(in the rows, 128 means zero)
One hidden turn or mirror swaps the rows below in pairs. Which row is each named row swapped with?
J600: [143 169 123 121  87 111 137 133 178 111 130 100 131 100 158 131 140  95
 114 136 139 115 110 112  98 131]
J853: [136 179 134 127 119 156 143 137 120 132 118 113 134 127 149 123 118 106
 124 107 129 128 130  98 107 111]
J870: [143 154 111 115  77 117 142 143 126 117 147  82 123 100 113 126 119 112
 133 100 120 114 129  95 124 151]
J901: [121 154 113 122  84 128 118 129 155 130 120 142 103 110 150 104 133 135
 141  96 127 134 136  78  90 157]
J463: [129 126 119 133  86 164 144 117 144 125 125 106 146 112 134 128 155 101
 130 115 124 107 115  76 136 139]
J777: [161 180 113 123  91 120 138 136 169 122 132  93 147 112 138 133 149  98
 131 135 137 109 123 125 106 122]
J52: [143 161 135 118  83 123 133 146 181 118 125  92 128 111 148 118 151  93
 122 137 136 119 108 104  90 125]
J363: [145 160 129 134  87 130 151 145 126 130 129 107 165  95 136 123 126 115
 172 147 126 124 113  92 130 130]
J785: [124 174 121 140 113  88 129 125 163 146 105 144 139  89 149 108 127 152
 118 117 138 114 124  71  96 118]
J880: [130 185 120 144 127 115 135 129 151 154 126 126 145 105 142 116 109 138
 115 107 117 125 130  91 103 101]
J996: [118 148 120 136  79 130 125 136 163 129 124 137  99 115 163 105 134 127
 128 108 136 129 124  81  90 152]
J967: [126 176 123 131 125  90 134 130 168 144 108 131 149  99 153 111 122 142
 118 108 128 123 133  83  95 107]
J762: [166 176 113 120  94 124 139 136 162 126 135  87 159 106 130 133 152 111
 116 123 133 104 124 126 116 131]
J201: [115 151 122 130  82 129 120 135 170 124 123 119 101 116 154 106 134 119
 130 123 133 132 118  76  89 157]
J846: [115 147 117 136  80 100 145 114 178 129  99 115 154 100 132 112 155 121
 136 121 149  89 122  65 117 138]
J862: [147 149  92 135  91 134 140 126 146 159 119 147 141 105 137 109 156 138
 138  80 140 132 155  82 116 140]
J518: [163 168  97 140  89 107 142 151 134 154 120 113 136  96 125 126 117 122
 132  91  91 124 143  88 101 155]
J671: [138 142 132 135  81 148 141 145 143 139  95  76 116  89 125 105 146  94
 120 111 119  94 146  72  98 118]
J552: [160 179 112 145  86 128 144 151 137 162  88 130 154  99 127 125 122 131
 144 104 118 119 151 103  90 156]
J50: [148 162 136 139  89 125 155 145 131 126 127 105 160 105 131 129 120 107
 165 147 124 129 115  77 132 144]
J40: [159 167  98 132  77 111 147 149 133 140 120 112 134  93 126 126 116 118
 128  88  94 120 143  90  98 158]
J826: [163 175 111 148  88 135 144 143 148 165  87 126 158 107 132 119 121 124
 157 108 128 115 151 104  90 153]
J364: [161 155 121 129  91 124 129 152 151 149 128 106 119  69 137  89 146 151
 154 123 165 117 151  88 118 123]
J260: [135 149 132 139  89 143 129 137 135 143  84  94 125  76 133 102 127 116
 124  94 109  93 135  73  90 110]
J794: [135 165 129 117  79 112 136 141 168 110 120 104 122 110 149 123 151  95
 112 141 141 112 108  96  92 141]
J664: [118 139 126 139  69 110 157 117 166 125 105 107 159 104 132 119 145 122
 132 115 155  90 111  71 126 142]
J786: [112 146 112 140  78  98 146 111 168 136  94 124 153  95 128 109 151 128
 140 114 146  87 121  68 114 131]
J266: [142 155 129 132  89 122 149 146 126 123 126 112 167  94 135 127 120 127
 175 139 131 122 116  86 133 127]
J612: [154 152 124 126  82 131 134 157 147 148 126 106 124  73 130  90 149 146
 153 127 171 122 144  92 117 119]
J507: [150 148 122 125  86 127 127 151 151 149 130  95 124  69 130  89 148 143
 151 121 174 110 144  86 120 123]
J215: [153 149 123 120  83 125 133 154 151 141 134  87 114  70 128  99 150 140
 151 121 171 119 139  92 117 124]
J273: [135 141 132 140  88 148 132 136 134 141  90  88 116  82 133 104 135 109
 122  96 116  89 139  78  85 114]
J575: [125 130 127 136  85 150 150 115 150 121 124 102 146 115 124 131 154 106
 130 110 127 104 117  77 144 143]
J447: [130 156 121 124  75 121 130 144 182 110 123 100 128 107 147 119 150  95
 125 138 142 114 111 103  99 150]
J850: [141 165 136 138 102 134 147 136 134 133 130  90 137  96 116 135 117 113
 145 150 127 124 125  84 142 157]
J340: [139 157 134 145 103 137 144 129 144 144 136  89 136 103 112 129 111 114
 140 144 120 129 132  84 137 155]
J124: [150 150 121 130  85 139 151 148 148 146 107  81 122  98 125 110 169  86
 114 116 129 101 149  72 101 120]
J898: [112 166 116 153 114  92 137 124 166 147  99 138 138  92 147 105 123 144
 128 107 136 121 132  68 102 121]
J726: [165 168 101 142  82 110 143 149 143 154 114 129 149  91 126 129 115 129
 139 105  98 127 144  90  94 161]
J203: [134 176 117 145 114  90 134 120 174 156 111 132 138  81 145 105 123 138
 120 107 130 121 127  77  99 104]
J6: [160 167 106 138 105 122 129 129 155 154 130 113 157  91 116 131 118 147
 110 104 133 108 146 119 135 134]
J525: [134 143 134 135  88 146 138 143 137 144  93  83 120  83 127 114 130  96
 116 111 112  90 135  73  91 114]
J643: [138 157  96 131  86 139 139 129 150 156 116 155 135 106 140 111 149 138
 148  77 138 129 147  89 112 145]
J382: [133 185 121 138 129 126 136 126 132 154 124 130 142 105 143 123 113 128
 128 104 124 132 133  96 106  94]
J619: [141 146 129 137  91 143 132 136 135 141  91  85 117  81 124 111 132 107
 118 100 108  86 135  70  92 120]
J841: [119 153 115 149  76  93 146 115 179 140  91 119 155  99 138 107 146 131
 134 119 152  99 124  68 108 135]
J395: [139 178 131 118 115 157 153 133 127 127 113 105 141 125 137 127 126  98
 146 116 134 123 136 113 107 118]
J16: [152 154  94 127  91 139 145 136 140 163 120 145 142 108 142 113 164 129
 144  83 144 132 155  82 108 140]
J667: [135 129 124 141  87 157 141 114 138 127 130 105 148 103 133 131 156 108
 124 118 117 105 119  73 141 135]
J774: [157 148 116 140  92 137 123 150 154 157 121 111 119  65 139  95 143 156
 154 120 160 112 148  80 116 118]
J521: [140 161 116 131  84 124 144 141 117 135 105 130 167  94 137 109 113 150
 169  95 127 104 127  97 104 118]
J986: [166 178 108 124  83 120 146 130 158 140 127  94 166  91 127 130 147 109
 113 115 141 106 129 130 123 128]
J887: [154 149 118 149 104 149 117 140 148 159 124 129 127  68 148 100 146 153
 143 126 142 115 140  74 115 108]
J508: [165 169  99 126  99 119 133 122 157 143 131 109 162  89 111 133 143 143
 117 112 140  99 143 119 122 130]
J690: [139 174 130 129 143 139 132 130 129 146 125 118 135 111 143 125 119 130
 132 106 116 136 129  96 104 106]
J838: [119 147 117 130  78 130 124 142 162 124 128 125  97 121 155 101 140 125
 128 107 135 129 115  82  99 156]

J266 swaps with J40
J967 swaps with J600
J463 swaps with J862
J612 swaps with J619
J124 swaps with J887
J50 swaps with J726
J643 swaps with J575
J552 swaps with J850

